Each named move below is a turn or a mirror, shown by a few rows before and after it. Which moves, in which order, take the first row of each later pair to the second? The first pair is answered.
Z (before -> after):
[-0.22  2.29 -1.14  2.24  3.12  1.57  0.95 -0.15  1.63 -0.65 -1.39  0.41
 -0.66 -0.19 -0.06 -0.03  2.13 -0.76  0.43  2.22]  ->  [-0.42  2.24 -1.26  1.62  2.89  1.69  1.28  0.79  1.56  0.07 -0.94  0.48
 -0.08 -0.09  0.09  0.19  2.47 -1.01  0.42  2.01]
[-1.63 -1.29  5.24  2.89  1.07  3.56 -2.90 -0.80  0.58 -2.77  2.12  0.77
 -1.94 -1.59 -0.30 -2.66  1.31 -1.74 -2.34 -2.58]  ->  [-1.92  0.01  3.38 -2.35  0.14  3.55 -0.50  5.06  0.30  2.52  4.30  0.64
  1.12 -1.86 -1.31  2.69  2.05 -2.16 -0.15 -0.39]
[ 2.30  4.50  1.46 -2.85  0.85  0.63 -0.46  1.18 -3.41 -3.30 -1.62 -3.79
 -0.08  2.26 -3.53  3.73 -1.37 -1.98 -2.31 -1.18]  ->  [ 2.57  4.60  1.62 -1.75  1.20  0.90 -1.35 -0.36 -3.45 -4.44 -1.47 -3.85
 -0.50  2.46 -3.18  2.58 -2.21 -2.40 -2.89 -1.86]
R (before -> after):
[-0.08 -3.43 -1.29  0.69  0.55 -1.40  1.59 -0.46  0.50 -1.02 -0.67 -0.88
  2.12  1.06  1.13  2.68 -1.95  0.64  1.62 -1.88]  ->  [-0.07 -0.91 -1.00  2.29  2.62  0.98  1.97  0.17  2.39 -1.83 -1.69  0.26
  0.87  0.80  0.96  2.52  0.75  0.58  1.61 -0.04]
[-1.75  1.22  3.23  1.95  2.14  1.98  0.49  0.11  2.74  2.15  0.48  2.15
  0.73 -1.36  0.59  0.19  2.85 -1.56  1.12  0.02]  ->  [-1.21 -4.66  1.34 -0.08 -2.84 -2.40 -0.69 -0.79 -0.96  1.11  1.82 -0.37
  0.89  0.53 -0.11  0.58 -1.76 -0.02  0.01 -2.70]
[ 0.96 -2.99 -1.93  2.83  0.09  0.00 -1.14 -3.85  1.13 -0.29 -3.53 -2.24
 -0.04 -1.02 -1.01 -3.28 -2.69  2.66  1.20 -0.73]  ->  [ 0.77  0.00 -0.58  3.39  2.08  1.96 -0.31 -3.55  3.26  1.15 -3.67 -0.89
  0.50 -1.59 -0.57 -3.51 -0.31  1.94  2.00  0.28]
[ 3.86 -1.87 -4.56 -2.29  1.68  0.86  3.87  2.96 -0.81 -1.44 -4.18 -0.58
  0.20 -0.21 -0.26  3.47  0.58  2.11  0.88  0.41]  ->  [ 1.01  1.77 -1.96 -3.38  1.97  1.86  3.72  2.45  3.05  4.28 -1.74 -0.04
  2.69 -1.62 -1.06  4.05  1.35 -0.10  1.15  0.76]
H (before -> after):
[-1.80  1.73 -0.07  2.05 -4.08  0.75 -2.67  1.75  1.47 -0.82  2.60  1.00
 -2.54 -2.96 -0.47  2.00  1.88 -1.85 -1.61  1.45]  ->  [-1.92  2.02 -0.76  2.02 -3.94  0.89 -3.15  1.52  1.86 -0.67  2.31  1.33
 -2.03 -3.15 -0.27  2.07  1.97 -1.53 -1.30  1.28]
[ 2.80  1.45 -2.47  0.22  3.44  2.07  2.01  2.82  0.35 -2.17 -2.60 -4.82
 -0.37  1.23 -2.49  1.48  2.11  3.97  0.32  2.05]  ->  [ 1.59  3.75 -1.39 -0.19  4.11  3.15  1.98  0.77  2.50  1.14 -2.71 -4.97
  1.32  0.46 -2.27  1.37  2.05  3.11  0.64  1.90]
[ 0.32  0.62  0.54 -0.15  1.14  0.14 -2.06 -2.08  2.24  0.08 -0.39 -0.55
  1.42 -2.25  1.76 -3.04  2.10 -1.63 -1.34 -0.47]  ->  [-0.20 -0.96  1.03 -1.69 -0.94 -1.53 -2.42 -1.94  1.25  1.78  1.34 -1.57
  2.03 -1.93  0.80 -1.90 -0.15 -1.66 -2.04 -0.93]
Pairs:
Between the rows of a pair lie 2 to 3 moves.
[ 0.36  1.72  2.11  3.07  2.73  1.87 -4.66 -2.55  2.70  1.08  0.06 -1.10
 -0.32  0.80  1.26 -2.88  0.71 -0.07 -2.94 -1.52]  ->  [-0.28  0.33  2.05 -1.39  0.27 -0.08 -3.20 -1.06  1.84  5.49  2.69 -2.32
  2.93  0.35  0.28  0.70 -0.41 -0.69 -2.41 -1.55]
H, Z
[ 1.85 -4.63 -1.54 -1.04 -0.80 -1.74 -0.20  1.23 -2.36 -3.98 -2.24  0.96
 -1.52  0.91 -1.87 -0.08 -0.78  1.78 -0.70 -1.18]  ->  [-1.50  0.98  3.43  2.20  2.37  0.39 -1.23 -3.92  3.04  0.04 -1.27  2.71
 -0.60 -1.44 -0.37 -3.30  0.54 -1.28 -1.16 -1.82]
R, H, Z
[-1.72 -0.31 -2.17 -1.14 -0.41  0.56  0.86  6.27 -1.67 -0.11 -0.37  0.69
 -1.11 -1.86 -0.50  4.45 -1.16 -0.15 -0.57  1.42]  ->  [-3.87  3.74  2.31  1.19  1.36  1.90 -0.51  1.54  2.58  2.80  1.01  1.77
 -1.13 -3.30  0.26  0.79 -0.14 -2.10 -1.37  0.02]
Z, R, Z
[ 0.76 -1.72 -3.13 -0.20  0.25 -1.33 -1.08 -2.14 -0.15 -2.30 -1.19 -1.59
  0.61 -0.43 -0.27 -0.97 -0.83  0.84 -0.49 -0.04]  ->  [ 0.51  0.87 -3.51 -1.19  2.24  0.88  0.50  0.83  0.65 -0.84 -2.06 -0.49
  1.04 -1.30 -0.46  0.89  1.57  0.60  0.97  1.91]
Z, R
[ 0.68 -3.82 -1.39  0.00 -2.44 -1.43 -0.14 -1.42 -1.35 -6.03 -1.13 -2.03
 -1.03  1.36  3.18 -2.33 -3.09  3.30 -0.52 -1.33]  ->  [ 1.17  1.13 -2.52 -2.28  0.84  3.34  3.48  5.81  1.31 -2.19 -2.55  0.36
  0.80 -0.54  1.94  1.87  1.68  1.91  2.37  3.94]
Z, R
[ 0.40 -1.07  0.31  2.65  0.12  0.55 -0.59  2.80 -4.21 -3.36 -0.11  0.71
 -2.22  1.46  1.21 -1.61  1.76  1.27 -1.32  1.54]  ->  [ 0.03 -2.28 -0.46  3.05 -0.77 -0.69 -1.28 -0.60 -3.95 -3.63 -0.45 -0.51
 -1.51  2.01  1.70 -2.76 -0.25  1.64 -1.56  0.33]
H, R, R
[-1.59  4.70  0.72 -1.76  3.72  1.13  1.05 -1.32  2.32  2.22  0.65  0.69
  2.71  0.66  1.20  1.57 -0.20 -0.79  0.19  1.44]  ->  [-0.76  0.19 -0.33 -0.68  1.37 -2.66 -1.12 -5.22 -0.37 -1.06  1.23 -0.95
  1.70  1.80  1.13 -0.63 -3.93  0.13 -1.76 -1.34]
Z, R
[-0.61 -1.47  1.03 -0.40 -3.01 -0.84 -0.01 -4.21  0.74  1.64  2.03  1.14
  2.35  1.34  1.60 -2.77 -3.73 -0.57 -2.14 -1.61]  ->  [ 1.16  1.86 -1.51 -0.83  0.58  3.16  2.96  3.73  0.78 -0.16 -0.51  3.42
  1.90  0.85  0.22  0.96  1.97 -0.96 -0.61  3.54]
H, R, Z
[-0.59  2.87 -2.65  3.16  2.57  0.90  4.42 -0.72  3.36  1.43 -2.56  1.80
  0.67 -1.69  1.94 -0.33  0.35  3.95 -2.45  0.20]  ->  [-0.70  1.34 -4.10  3.17  1.31 -0.66  3.62 -1.90  2.59  0.61 -3.09  0.53
  0.41 -1.15  2.38 -1.33 -0.90  4.76 -2.83 -0.83]
R, R, H
[ 3.06 -3.59 -0.21  0.21  0.79 -1.66  2.41  3.82 -4.65 -1.89  0.64  1.01
 -1.70 -0.21 -1.50  1.59 -0.54 -0.11 -3.92  3.19]  ->  [ 1.74  0.16  1.57  4.19  4.63  1.27  1.85 -0.11 -0.82 -2.53 -2.23  1.65
 -2.68 -0.96  0.45 -1.48  1.84 -0.56 -2.88  3.61]
Z, H
[-0.76  4.52  1.82  2.91  1.92  0.06 -0.45 -0.49  3.00 -1.52 -2.02  1.74
  2.16 -1.38  1.65 -2.04  0.24 -0.32 -0.06  0.47]  ->  [-1.68  0.96  0.52 -1.45 -3.12 -2.99 -0.70 -0.37  1.22  2.25  1.02  0.30
  4.90 -0.89  0.49  0.33 -3.41 -1.30  0.67 -1.94]
R, Z
[-2.00  4.45 -0.18  0.29  6.31  2.57 -0.54  6.07  0.37  1.81 -0.46  2.65
  0.22  2.32 -2.40  1.51  4.42  1.49 -2.06  3.78]  ->  [-1.85 -3.44 -2.32 -3.89 -0.73 -3.99 -2.18  3.96 -4.13  3.45  2.32 -0.81
  1.64  4.41 -3.36  2.26 -2.85  2.14 -3.14 -1.14]
H, R
[ 3.12 -1.59  1.49  2.30  3.01  1.51 -3.28 -1.48 -3.77 -4.35 -1.82 -1.46
 -4.99 -0.35  2.28 -4.49  1.98  2.40 -1.16 -0.38]  ->  [ 0.12 -1.22  3.83 -0.57  0.49  0.10 -4.11 -6.65 -1.22  2.75  1.21 -3.82
 -1.37 -0.55  2.46 -4.45 -0.73  1.50 -0.10 -3.40]
H, R
[ 1.24  3.23 -2.00  1.78  3.81  3.18  1.63  3.11  0.14 -3.86 -3.19  1.50
 -1.78  0.69 -0.02  0.54  4.56  0.39  0.73  3.11]  ->  [-0.42 -1.22  1.01  3.13 -0.21 -1.50 -2.75 -5.88 -0.98 -4.60 -1.39 -0.87
 -2.39  1.84  0.93 -3.55 -1.52  0.85 -1.68 -2.70]
R, Z, R
[-0.43 -2.25 -1.48  0.00 -1.71 -1.51 -0.87 -3.03 -1.20 -0.82 -0.66 -2.29
  0.86  1.07  0.33 -0.99 -2.09  1.10 -0.67 -1.98]  ->  [ 1.29  0.41 -3.06 -1.04  0.65  1.60  1.47  2.92 -0.99  0.03 -2.17 -0.46
  1.37  0.62 -0.01  1.81  1.57  0.70  1.28  1.54]
H, Z, R
[ 2.87 -0.02  1.02  3.16  1.34  2.24  0.61  3.07 -1.58 -5.56 -0.99 -0.33
 -2.77 -0.52  1.61  0.30  0.45  2.77  0.28  0.26]  ->  [-1.11  3.02  5.96  2.06  0.90  2.70 -1.03 -2.07  2.15  1.52  2.08 -0.18
 -0.04 -2.06  2.36 -0.52 -0.65 -0.22 -0.67 -1.63]
R, Z
[-3.83  3.41  6.50 -0.04 -0.23  0.42 -1.58 -0.89  2.88  3.25  4.67  1.50
  0.54 -2.34 -0.81 -1.48  1.01 -3.36 -1.57 -0.88]  ->  [ 0.00 -0.70 -0.93 -3.86 -1.63 -0.36  2.56  7.95 -2.03  1.02  2.52  0.57
  0.84 -0.61 -2.73  3.79  1.51 -1.38  0.18  3.10]
R, H, Z
[-1.21  2.15  1.44  4.42  5.57  4.06 -0.59 -1.26  4.93 -0.98 -1.85  2.10
 -0.30  2.33  1.37 -0.43  0.59 -0.46 -0.02  3.72]  ->  [ 0.96  0.11  0.40  4.01  4.71  3.07 -0.27  2.58  1.67 -4.89 -1.98  3.15
 -2.49  2.69  0.64  0.32  0.78  0.62 -1.05  4.20]
R, H, R
[ 0.60  3.48 -0.05 -0.43  3.34  3.55  2.84  3.15  2.81  2.84 -0.46 -0.33
 -0.11 -1.08 -0.38  2.39  1.45 -0.59  3.16  1.59]  ->  [ 2.41 -3.28 -2.91 -0.83 -0.95 -1.33  1.17  3.89 -3.10 -2.57 -0.04 -2.37
 -2.19  0.94 -1.23  1.70 -2.10  1.67  0.97 -1.10]
R, H
[ 1.61 -0.13 -1.58 -0.07  1.74  0.15  0.98  0.51 -0.40  1.10 -0.08  4.16
 -1.55 -1.25 -0.38 -1.09  2.23 -3.14 -1.68  3.90]  ->  [ 1.78 -1.72 -1.02  0.90  0.67 -1.63 -0.66 -2.69 -1.29 -0.76  0.03  3.03
 -2.04 -0.57 -0.15 -2.94  0.63 -2.83 -2.16  2.50]
R, Z, R
[-1.25 -0.94  1.37 -2.87  2.37 -4.11  0.01  1.65 -1.73  2.33  1.60 -5.04
  0.05  0.95  1.06  4.41 -3.23 -1.28 -2.55 -0.16]  ->  [-0.85  0.86  2.79 -2.71  3.55 -2.72  0.06  3.73 -1.24  2.83  1.75 -3.75
  0.58  0.32  1.04  5.37 -1.69 -2.02 -2.20  1.58]
R, R, H
[-0.20 -0.04  1.79 -0.68 -2.96 -0.09 -2.21 -1.20 -6.85 -3.50  2.69 -1.40
 -2.40 -2.90  0.21 -0.31 -1.25 -0.93  0.07  1.00]  ->  [-1.71  3.22  3.27 -2.67 -2.30  1.50 -0.89  0.18 -4.93  1.09  3.75 -0.80
 -0.19 -3.63 -0.17  1.81  0.04 -2.16  1.44  2.34]
Z, R, R
[ 2.94 -0.34 -1.05 -0.88  0.05 -0.97  2.99  2.56 -4.99 -0.02 -0.49 -1.54
 -2.07 -0.06 -2.04 -1.10 -2.85  3.56  3.73  0.69]  ->  [ 1.12  3.64  1.01 -1.90  1.36  0.87  3.07  2.37 -2.47  4.64  0.79 -0.77
  0.09 -1.31 -1.73 -0.51 -1.60  2.14  4.54  1.41]
R, H
[-0.63  0.80  6.19 -0.64  1.06 -2.32 -0.54 -2.86  0.64 -0.42  0.85 -0.23
 -1.12 -1.22 -1.41 -3.92  1.68 -0.01 -1.08 -3.54]  ->  [ 0.51  3.08  3.66 -1.95  3.61 -0.35  2.45  4.64  0.05 -1.29 -1.86  1.16
 -1.61 -1.48 -2.11 -0.82  5.20  0.20  0.80  0.40]
Z, R, R
[ 1.40 -2.31 -0.35 -1.81 -2.42 -2.51 -0.73  3.02 -3.30 -1.13  2.31  0.57
 -0.36 -0.36 -1.21  1.65 -1.13 -0.10 -1.27 -0.03]  ->  [ 1.22 -0.83  0.68 -1.67 -1.52 -2.12 -0.40  4.35 -2.85 -0.89  2.46  1.76
 -0.32 -0.97 -1.93  1.52  0.28 -0.81 -1.34  0.76]
R, R, H
[-0.12  3.05  0.54  2.38  1.33  2.53  0.51 -3.33  4.98  3.57 -2.73  0.59
  1.07 -2.57 -0.30 -1.43  2.75  2.44  2.92  2.43]  ->  [ 1.77  2.23 -0.71  4.34  1.64  2.68  0.68 -0.55  3.03 -1.34 -4.00  1.48
 -1.63 -2.13 -0.88 -1.65  4.24  2.82  1.90  3.78]
R, H, R
[ 1.43  0.38 -1.88  1.89  2.20  0.75  0.76  0.06  0.75 -3.40 -2.66 -0.08
 -1.41 -0.36  0.41 -1.29  1.47  1.51  1.21  0.36]  ->  [ 2.29 -1.40 -2.42  0.05  0.34 -0.94  0.35  2.67 -1.58 -3.31 -0.49 -0.29
 -1.50  0.11 -0.29 -0.02  0.51  1.56  1.07  0.95]
R, H, R
[ 0.33  0.05  1.39  2.01  2.15 -0.31  0.53  1.99 -1.77 -3.17 -0.64  1.99
 -2.96  1.66 -0.05 -0.52  0.92  0.90 -1.21  1.39]  ->  [-0.20  2.55  1.20  0.77  3.27  1.61  1.42  3.02  0.07  0.10 -0.42  2.23
 -1.51  1.13 -0.51  1.39  1.91 -0.10  0.14  2.75]
Z, H
[ 0.92 -3.07  1.36  1.92 -1.15 -1.79 -1.96  0.88 -2.97 -3.12 -0.26  1.99
 -3.60  1.05 -1.59 -0.88 -1.07  1.21 -2.02  0.07]  ->  [-0.78  3.13  3.82  1.94  1.30  1.97 -0.72  2.09  1.23  2.68  0.50  3.50
 -1.51 -0.79 -1.43  0.27  1.99 -0.75 -0.72  2.56]
R, Z
[ 1.40 -0.63 -0.42  1.73  1.14  0.89 -0.59 -0.99 -0.49 -3.93 -1.69 -0.28
 -1.40 -0.86  1.00 -2.35  1.42 -0.38 -0.53 -0.89]  ->  [-0.43 -0.92  0.85 -0.38 -0.52 -0.59 -0.76 -3.11  0.49  0.33  0.16 -1.66
  0.40 -1.08  1.21 -2.20 -0.61 -0.56 -0.85 -3.49]
H, R
[-0.97 -0.07  0.87  0.07  0.63 -1.51 -2.43  3.25 -1.69 -2.50 -2.06  3.39
 -4.69 -0.72 -3.13  1.72  0.11  0.20 -1.94 -1.99]  ->  [-1.44  3.21  1.70 -1.21  2.40  0.88 -0.78  4.11  1.15  0.95 -2.08  3.85
 -2.61 -1.18 -2.80  2.66  2.39 -1.05 -0.57 -0.38]
H, Z
[-0.63 -3.26 -0.79 -0.37 -1.22 -1.54 -0.46 -2.15 -1.18 -1.00  2.09 -1.44
 -0.52  1.24 -0.79 -0.31 -1.07  1.27  0.38 -2.56]  ->  [-1.45 -0.82 -0.71 -2.72 -0.95  0.20  1.21 -0.12  0.27  2.31  2.53 -0.96
  1.44 -0.24 -0.64  2.95  0.89  0.22  1.66 -0.81]
R, Z, R
[-0.30  2.93  0.61  4.15  2.70  1.42 -0.54 -2.29  3.41 -2.38 -3.84  0.19
 -2.42  0.20  1.68 -2.08  1.73 -0.24  0.14  0.87]  ->  [-0.40  0.23 -0.47  3.63  0.83 -0.26 -0.80 -4.82  2.47 -2.46 -3.38 -1.47
 -1.78  1.30  1.91 -2.87 -0.23  0.77  0.25 -1.38]
R, R, H
[-0.60 -1.93  2.18  0.83 -2.29 -2.05 -1.19  2.13 -3.07 -4.29  1.48  1.63
 -2.63 -1.19 -0.49 -0.63 -1.12 -1.16 -1.39 -0.94]  ->  [-1.63  0.50  2.87 -1.62 -2.16 -0.53  0.21  4.48 -1.72  1.11  3.04  1.86
 -0.44 -2.49 -1.55  2.11 -0.03 -2.40 -1.01  0.54]
Z, R, R
[ 2.25 -1.85 -3.86 -1.75 -0.96 -3.94  0.51  4.33 -0.98  3.25  0.31 -1.67
 -0.09  1.85  0.50  5.04 -2.67  3.24  3.10  3.91]  ->  [ 3.09  0.25 -1.13  5.98  3.97 -2.29 -1.34 -0.94  0.97 -3.77 -3.29  0.73
 -4.32  0.72  2.37 -0.99 -0.24  4.33  1.47  3.15]
R, Z
[ 0.91 -2.33 -3.01 -4.14 -2.79 -1.02 -0.40 -0.58  0.13  1.33  0.18 -2.52
  3.64 -0.73 -0.39  1.60 -4.16 -1.02  0.44 -1.87]  ->  [ 0.52  3.26  0.10  2.07  3.57  3.50 -0.90 -2.19  3.97 -2.58 -3.42  0.26
  0.45 -1.47  1.05 -2.79  0.61 -1.11  0.07  0.63]
Z, H, R
[-2.30  2.07 -3.86 -0.68  0.71  1.19  3.44 -0.04  2.90  2.80 -2.12  0.56
  2.11 -0.43  0.43  3.98  0.93 -0.53  2.15  1.33]  ->  [-0.27 -2.06 -5.95 -0.10 -1.43 -1.51  3.02  0.69 -1.46 -2.25 -2.99 -0.58
  0.31  1.28 -0.17  3.35 -0.86  1.04  0.82 -0.02]
R, H
[-1.15  1.00  1.70  2.40  1.37 -1.01 -0.21 -6.06  2.44  0.22 -0.93 -0.54
 -0.53 -0.52  0.85 -3.79 -1.21 -0.29 -0.44 -2.49]  ->  [ 1.60 -3.66 -3.96 -2.33 -2.05 -3.07  2.20  0.91 -2.28 -1.40 -0.96 -2.39
 -0.52  1.38 -0.86  0.81 -1.67  1.40  0.54 -0.71]
Z, R
[-1.19  1.90  0.83 -1.01  0.61  2.10  1.62 -1.74  2.59  5.08 -0.01 -0.11
  1.74 -0.40  1.09  0.68  1.25 -1.26  1.55  0.48]  ->  [ 1.63 -3.53 -1.72 -1.22 -2.27 -1.34  1.28  3.12 -3.08 -1.46  0.52 -0.23
 -0.63  1.39 -0.08  2.47 -0.35  0.42 -0.09  0.04]
H, H
[ 0.35 -0.51  1.22  3.81 -1.56  1.12  0.52 -1.09 -0.81 -5.84 -2.83 -4.15
 -2.06 -1.72 -0.13 -0.75 -0.23  0.24  1.42 -2.26]  ->  [-0.56 -0.10  1.24  3.87 -1.60  1.12  0.33 -3.38  0.73 -3.69 -2.97 -4.89
 -0.94 -2.11  0.06 -1.36 -1.23  0.18  1.86 -3.45]
H, R, R
[ 0.89  0.20  2.02  1.14  0.36 -0.34 -1.05  5.00 -2.61 -3.72  2.03  3.59
 -2.01 -0.24 -1.19  0.66  1.41 -0.97 -3.23  1.32]  ->  [ 1.59 -2.19  0.47  1.87 -0.45 -2.03 -1.91  2.52 -3.52 -5.03  1.31  2.23
 -2.22  1.19 -0.66 -0.56 -0.89  0.51 -2.93  0.35]
H, R, R
